A single turn carries every row of the set below to another of its rows. Some are shown first; where does it send the rows asked next?
mifat: [-1.81 -0.47 -0.11  0.37  1.00  0.30  0.94 -0.22  0.16 -0.04 -0.10 -0.48
 -1.10 -0.62  1.18  0.95  1.99  0.80]
Zupo: [-1.92 -0.74 -0.38  0.97  0.93  0.99  2.31  2.60  0.70  0.01  0.37  0.29
 -1.20  1.57 -1.05  0.81 -1.09  1.00]
potom: [-1.69 -0.33  0.33  0.18  1.55  1.27 -0.06  0.37  1.44 -0.15  0.32  0.60
 -1.54  0.29 -0.31  1.13 -1.74  2.08]
refik: [ 0.58 -0.53 -0.05  0.45  0.03  0.45  2.30  0.27 -0.63 -0.68  0.62  0.75
 -0.62  0.71  0.55  0.30 -0.38  2.53]
Nedu: [-1.91 -0.08 -0.66 -0.30  0.36  0.84  0.18  1.14 -0.51  0.75  1.22  0.40
 -1.39  0.48 -1.23  1.38 -1.55  2.43]
vomip: [-2.46 -0.54 -0.76  1.64  0.15  1.73  1.41  1.79  0.84 -0.35  0.05 -0.30
 -0.68  1.10 -0.47  1.10 -0.69  0.63]
fefif: [-1.13  1.01 -0.91  1.15  0.37  0.37  2.20 -0.52 -1.30 -0.64 -0.96 -0.01
 -0.72  1.29 -0.43  0.10  0.49  2.04]
Naf: [-2.86 -0.55 -0.05  1.22 -0.02 -0.61  1.80  0.70 -0.74  0.09  1.38 -1.17
 -0.72 -0.51  0.50  1.24  0.01 -0.10]
Pibi: [ 0.01  0.33 -0.50  1.13  0.01 -0.49  0.95  0.09  0.03 -0.89 -0.01  0.12
  0.23  0.94  0.57  0.11 -0.33  2.33]
Bes: [-0.74  0.04  0.27  0.70  0.87  0.92  2.04 -1.58 -0.75 -0.72 -1.22 -0.38
 -1.03  0.64 -1.32  0.70 -0.08  1.48]
sile: [-2.44 -0.34  0.39  0.29  1.04 -1.18  3.10  1.73  0.24 -0.13  1.03 -0.14
 -1.47 -0.92  0.01  1.00 -0.13  0.71]
derof: [-3.24  0.12 -0.51  0.57  1.12  0.41  1.91  1.99 -0.32  0.51  0.25  0.30
 -1.19  1.84 -0.35  0.95 -1.67  0.23]
buloz: [-1.47 -0.44  0.04  0.18  1.38  1.63  0.87  1.16  0.73  0.06  0.95  1.25
 -1.82  0.85  0.47  0.74 -1.45  2.42]
bag: [-3.35  0.10 -0.64  0.44  0.55  0.78  1.45  1.61  0.35  0.01 -0.35 -0.20
 -0.81  0.30 -1.50  1.75 -1.28  0.52]
mir: [-0.99  0.59  0.22  0.27  1.64 -0.18  2.86 -0.87 -1.51 -0.17 -1.00  0.32
 -1.53  1.68 -0.61  0.02 -0.49  1.41]
dopil: [-2.20 -0.02 -0.01  0.52  1.27  0.66 -0.83  0.08  0.54  0.36  0.59  0.04
 -1.11  1.24  0.01  0.92 -1.96  1.44]
rozim: [-1.68  0.01 -0.71  0.78  0.36  0.71 -0.60  1.04  0.01  0.50  1.24  0.00
 -0.77  1.33 -0.46  0.75 -1.41  2.19]
kegon: [-1.29  0.41  0.43  0.25  1.04 -0.32  1.10 -1.41 -0.67 -0.51 -0.39  0.48
 -0.55  0.91  1.72  0.60 -1.42  0.94]
gelof: [-2.03 -0.86  1.16  0.69  1.79 -1.15  2.74  1.13  0.59 -0.03  1.09 -0.38
 -1.53 -0.16  0.43  0.67 -0.59  0.00]
Vire: [-1.52  0.69 -0.26  0.93  0.71  0.63  1.81 -1.61 -1.66 -0.41 -1.12 -0.24
 -0.88  1.24 -0.13  0.46 -0.07  1.13]
lorub: [-0.49 -0.25  0.66 -0.62  0.58  0.37  1.72 -1.09 -0.05 -0.91 -0.53  0.51
 -0.85 -0.98 -0.41  1.37 -1.00  1.94]
Gasa: [-1.73  0.25 -0.28 -0.30  1.53 -1.86  1.13  0.86 -0.52  0.90  0.29 -0.52
 -1.05  0.58  0.09  0.38  1.40  1.10]
Fefeb: [-0.57 -1.63  0.76 -0.53  1.43 -0.04  1.94  0.16 -0.81  1.00  0.77 -0.41
 -1.95  0.19 -0.07  0.82  1.28  0.71]
Kazis: [-2.85 -0.86  0.09  1.12  1.02  1.66  1.57  1.00  0.16  0.26  0.11 -0.09
 -1.30  1.55  0.03  1.25 -1.59 -0.46]
todu: [-0.84  0.10  0.25 -0.43  0.60 -0.74  1.76 -0.66 -2.06  0.32  0.54  0.52
 -0.88  1.31  0.74  0.59 -1.63  1.31]
Bof: [-0.10 -0.06  0.20  1.12  1.16  0.74  2.65 -0.73 -0.75 -0.56 -0.84  0.03
 -1.21  1.68 -0.71 -0.04  0.13  1.75]
nak: [-1.18  1.06 -0.40  0.08  0.93 -0.20  2.60 -0.51 -1.14 -0.46 -1.22  0.17
 -1.12  0.73 -1.43  0.48 -0.01  2.01]
Dibu: [-1.19 -1.52  0.58  0.03  1.17  0.76  1.60 -0.39 -0.41  0.47  0.33 -0.42
 -1.71 -0.24  1.03  0.92  1.58  0.51]
tir: [-0.61  0.29 -0.03 -0.60  0.17 -1.10  1.07 -0.57 -0.70 -0.35 -0.19 -0.12
 -0.25 -0.26 -1.33  1.13 -1.13  2.12]
geka: [-2.05 -1.31  0.63  1.42  0.30 -0.38  1.57  0.38  0.32 -0.06  1.16 -1.52
 -0.73 -0.63 -0.18  1.32 -0.08 -0.21]
Dabo: [-1.39 -1.45  1.03  1.55  1.12 -0.64  2.09  0.91  0.90 -0.19  1.19 -1.03
 -1.10  0.03  0.21  0.62 -0.14 -0.12]
runi: [-2.27  0.36 -0.41  0.03  1.29 -1.09  0.68  0.22  0.01  0.27 -0.31 -0.54
 -0.87 -0.35  0.66  0.79  1.71  0.94]
nar: [-2.68 -0.11 -0.45  0.96  0.11 -0.80  2.64  1.78 -0.40 -0.11  1.49 -0.36
 -1.01 -0.68  0.54  0.96  0.35  0.68]
kez: [-0.73 -0.82  0.13 -0.51  1.50 -1.31  1.83  1.03 -0.77  1.18  0.78 -0.44
 -1.55  0.62 -0.50  0.43  1.31  1.21]
Kib: [-2.08 -0.17 -0.17 -0.58  1.08  1.15  0.93  1.04 -0.62  0.72  1.28  1.09
 -2.03  0.84  0.09  1.11 -1.88  2.11]
tebug: [-2.28 -1.00  0.33  0.25  1.13  1.34  2.04  1.40  0.65  0.14 -0.11 -0.11
 -1.45  0.61 -1.70  1.57 -1.60  0.29]

mir -> nak
runi -> mifat
Dabo -> gelof
Now these:
Nedu -> rozim
tebug -> Zupo
lorub -> refik

A single turn carries every row of the set below to another of its rows. Some are shown first; where does it send the rows asked next?
T: [ 0.40 -0.14  1.77  0.69  0.76 -1.16  0.00 -0.52  2.46 -0.51  0.21  0.11
 -0.33 -1.05 -0.68 -0.60 -0.76  1.94  0.25 -2.64  0.62  0.33  1.95  0.26
 -1.96 -1.13  1.03 -0.95  0.61  1.97 -0.38 -0.90  0.69 -0.10]
H: [ 0.70 -1.47  1.55 -0.89  1.73 -0.97 -0.19 -0.97  0.79 -0.44  0.74 -1.09
  0.12  0.12 -1.06  0.11 -0.77  1.91  0.33 -1.02 -0.46 -1.37 -0.31 -0.16
 -1.18 -0.92  0.48 -0.89  0.67  1.46  0.54  2.02  0.96 -0.80]
F: [ 3.24  0.47  0.14 -2.27 -3.00 -0.70 -0.16 -0.27  0.15 -0.59  0.01 -0.19
 -0.68 -1.34 -0.82 -0.35  0.05  2.11  0.21  0.18  0.29  0.93  1.17 -0.61
 -1.80 -1.64  1.24 -0.69  0.49  1.17  0.32  1.99  1.15 -0.80]
X: [ 3.51 -1.01 -1.71  0.63 -1.67 -1.26 -1.06  0.34  2.49 -1.00 -0.16 -0.21
 -0.04 -0.75 -0.56  0.12  0.16  1.55  0.24 -0.50 -0.04  0.78  1.69 -0.71
 -1.40 -2.29  0.67 -0.55  0.20  2.83  1.13  1.12  1.24  0.05]
Q: [ 0.57 -1.47  1.27 -0.61  1.92 -1.05 -0.14 -1.02  0.68 -0.38  0.37 -0.60
  0.13 -0.04 -0.99  0.22 -0.56  1.53  0.51 -0.75 -0.18 -1.47 -0.29 -0.16
 -1.09 -0.70  0.17 -0.83  0.72  1.84  0.44  1.78  1.15 -0.59]
R: [ 0.72  0.17  2.32  0.22  0.42 -0.96 -0.17 -0.23  2.58 -0.73  1.03 -1.18
 -0.29 -1.01 -0.95 -0.67 -1.46  2.46 -0.21 -2.34 -0.10  0.38  2.07  0.02
 -2.08 -1.75  1.75 -1.23  0.34  1.23 -0.31 -0.20  0.45 -0.88]
M: [ 3.72 -1.03 -1.65  0.19 -1.84 -1.23 -1.08  0.35  2.53 -0.97  0.14 -0.51
 -0.20 -0.63 -0.68 -0.05  0.03  1.66  0.13 -0.88 -0.28  0.77  1.73 -0.50
 -1.48 -2.52  0.82 -0.59  0.23  2.43  1.22  1.21  0.90 -0.05]
G: [ 3.01  0.27 -0.19 -2.03 -2.65 -0.91 -0.02 -0.42 -0.01 -0.41 -0.44  0.71
 -0.80 -1.28 -0.54 -0.32  0.53  1.73  0.58 -0.31  0.83  0.78  1.04 -0.24
 -1.71 -1.22  0.85 -0.38  0.82  1.77  0.27  1.45  1.20 -0.23]
S: [-1.31  0.65 -1.06 -1.38 -1.25 -0.65  0.24  0.27  0.59 -0.38  0.25 -0.46
 -0.10 -0.64 -1.14 -0.08 -2.91  1.47 -0.20 -0.70 -0.98  1.13  1.08 -0.36
 -0.91 -0.75  1.20 -0.69 -0.05  1.16 -0.05  0.01  0.83 -1.11]
N: [ 0.44 -1.35  1.57 -0.17  1.92 -1.09 -0.27 -0.99  0.84 -0.44  0.42 -0.73
  0.37 -0.09 -1.09  0.33 -0.94  1.62  0.36 -0.01 -0.31 -1.37 -0.20 -0.66
 -1.10 -0.74  0.21 -0.99  0.56  1.73  0.43  1.96  1.40 -0.85]
U: [-1.35  0.65 -1.08 -0.99 -1.18 -0.62  0.17  0.27  0.47 -0.36  0.02 -0.34
  0.02 -0.80 -1.20  0.01 -2.96  1.41 -0.10 -0.07 -0.87  1.05  1.10 -0.66
 -0.91 -0.60  1.14 -0.67 -0.14  1.31 -0.03 -0.01  1.14 -0.99]
B: [ 2.95  0.55  0.27 -1.51 -2.75 -0.82 -0.39 -0.16  0.20 -0.58 -0.30  0.03
 -0.32 -1.59 -0.85  0.06 -0.07  1.92  0.18  1.63  0.46  0.98  1.41 -1.24
 -1.78 -1.46  1.10 -0.76  0.32  1.55  0.12  2.08  1.78 -0.95]
A: [ 2.74  0.26 -0.14 -1.23 -2.48 -1.02 -0.10 -0.38  0.01 -0.54 -0.84  1.00
 -0.40 -1.54 -0.65  0.01  0.50  1.59  0.54  1.03  0.97  0.85  1.14 -0.89
 -1.67 -1.02  0.66 -0.41  0.68  2.12  0.16  1.49  1.84 -0.29]
J: [-1.34  0.58 -1.33 -1.28 -1.13 -0.65  0.33  0.18  0.46 -0.30  0.06 -0.04
 -0.22 -0.65 -1.04 -0.08 -2.72  1.38 -0.08 -0.91 -0.75  1.07  1.00 -0.17
 -0.89 -0.58  1.02 -0.51  0.11  1.45  0.07 -0.28  0.85 -0.84]
D: [-0.03 -0.03  2.05  1.67  1.06 -1.17 -0.28 -0.41  2.58 -0.64 -0.12  0.16
  0.21 -1.38 -0.92 -0.11 -0.97  1.76  0.11 -0.68  0.65  0.48  2.19 -0.64
 -2.01 -0.99  0.94 -1.08  0.31  2.28 -0.57 -0.66  1.46 -0.41]
V: [-1.56  0.54 -1.25 -0.85 -1.14 -0.70  0.25  0.17  0.53 -0.25 -0.15  0.12
  0.03 -0.78 -1.14  0.10 -2.77  1.26  0.03 -0.22 -0.63  1.09  1.11 -0.49
 -0.90 -0.40  0.94 -0.60  0.07  1.61 -0.08 -0.29  1.10 -0.83]
E: [ 3.58 -0.86 -1.50  0.73 -1.72 -1.24 -1.26  0.37  2.59 -1.02 -0.09 -0.59
  0.08 -0.80 -0.70  0.16 -0.13  1.61  0.03  0.13 -0.28  0.80  1.85 -1.11
 -1.46 -2.52  0.92 -0.69  0.01  2.62  1.12  1.43  1.37 -0.27]
C: [ 3.66 -0.91 -1.34  0.26 -1.86 -1.21 -1.19  0.42  2.57 -1.04  0.21 -0.98
 -0.07 -0.75 -0.77  0.01 -0.18  1.81 -0.01 -0.35 -0.46  0.79  1.78 -0.89
 -1.46 -2.63  1.11 -0.71  0.01  2.28  1.23  1.47  1.10 -0.30]
W: [ 0.71 -1.27  1.68 -0.61  1.78 -1.06 -0.36 -1.00  0.79 -0.35  0.72 -1.28
  0.33 -0.06 -1.10  0.20 -1.02  1.87  0.18 -0.17 -0.53 -1.35 -0.20 -0.54
 -1.17 -0.98  0.55 -1.03  0.51  1.33  0.49  2.13  1.24 -1.08]
L: [ 0.27  0.33  2.53  1.15  0.63 -1.11 -0.38 -0.24  2.64 -0.75  0.72 -1.12
  0.20 -1.32 -1.24 -0.30 -1.76  2.29 -0.35 -0.39 -0.02  0.46  2.39 -0.92
 -1.97 -1.61  1.70 -1.33 -0.04  1.47 -0.45  0.06  1.16 -1.08]

R -> T
V -> U
M -> X
Now these:
W -> H
F -> G

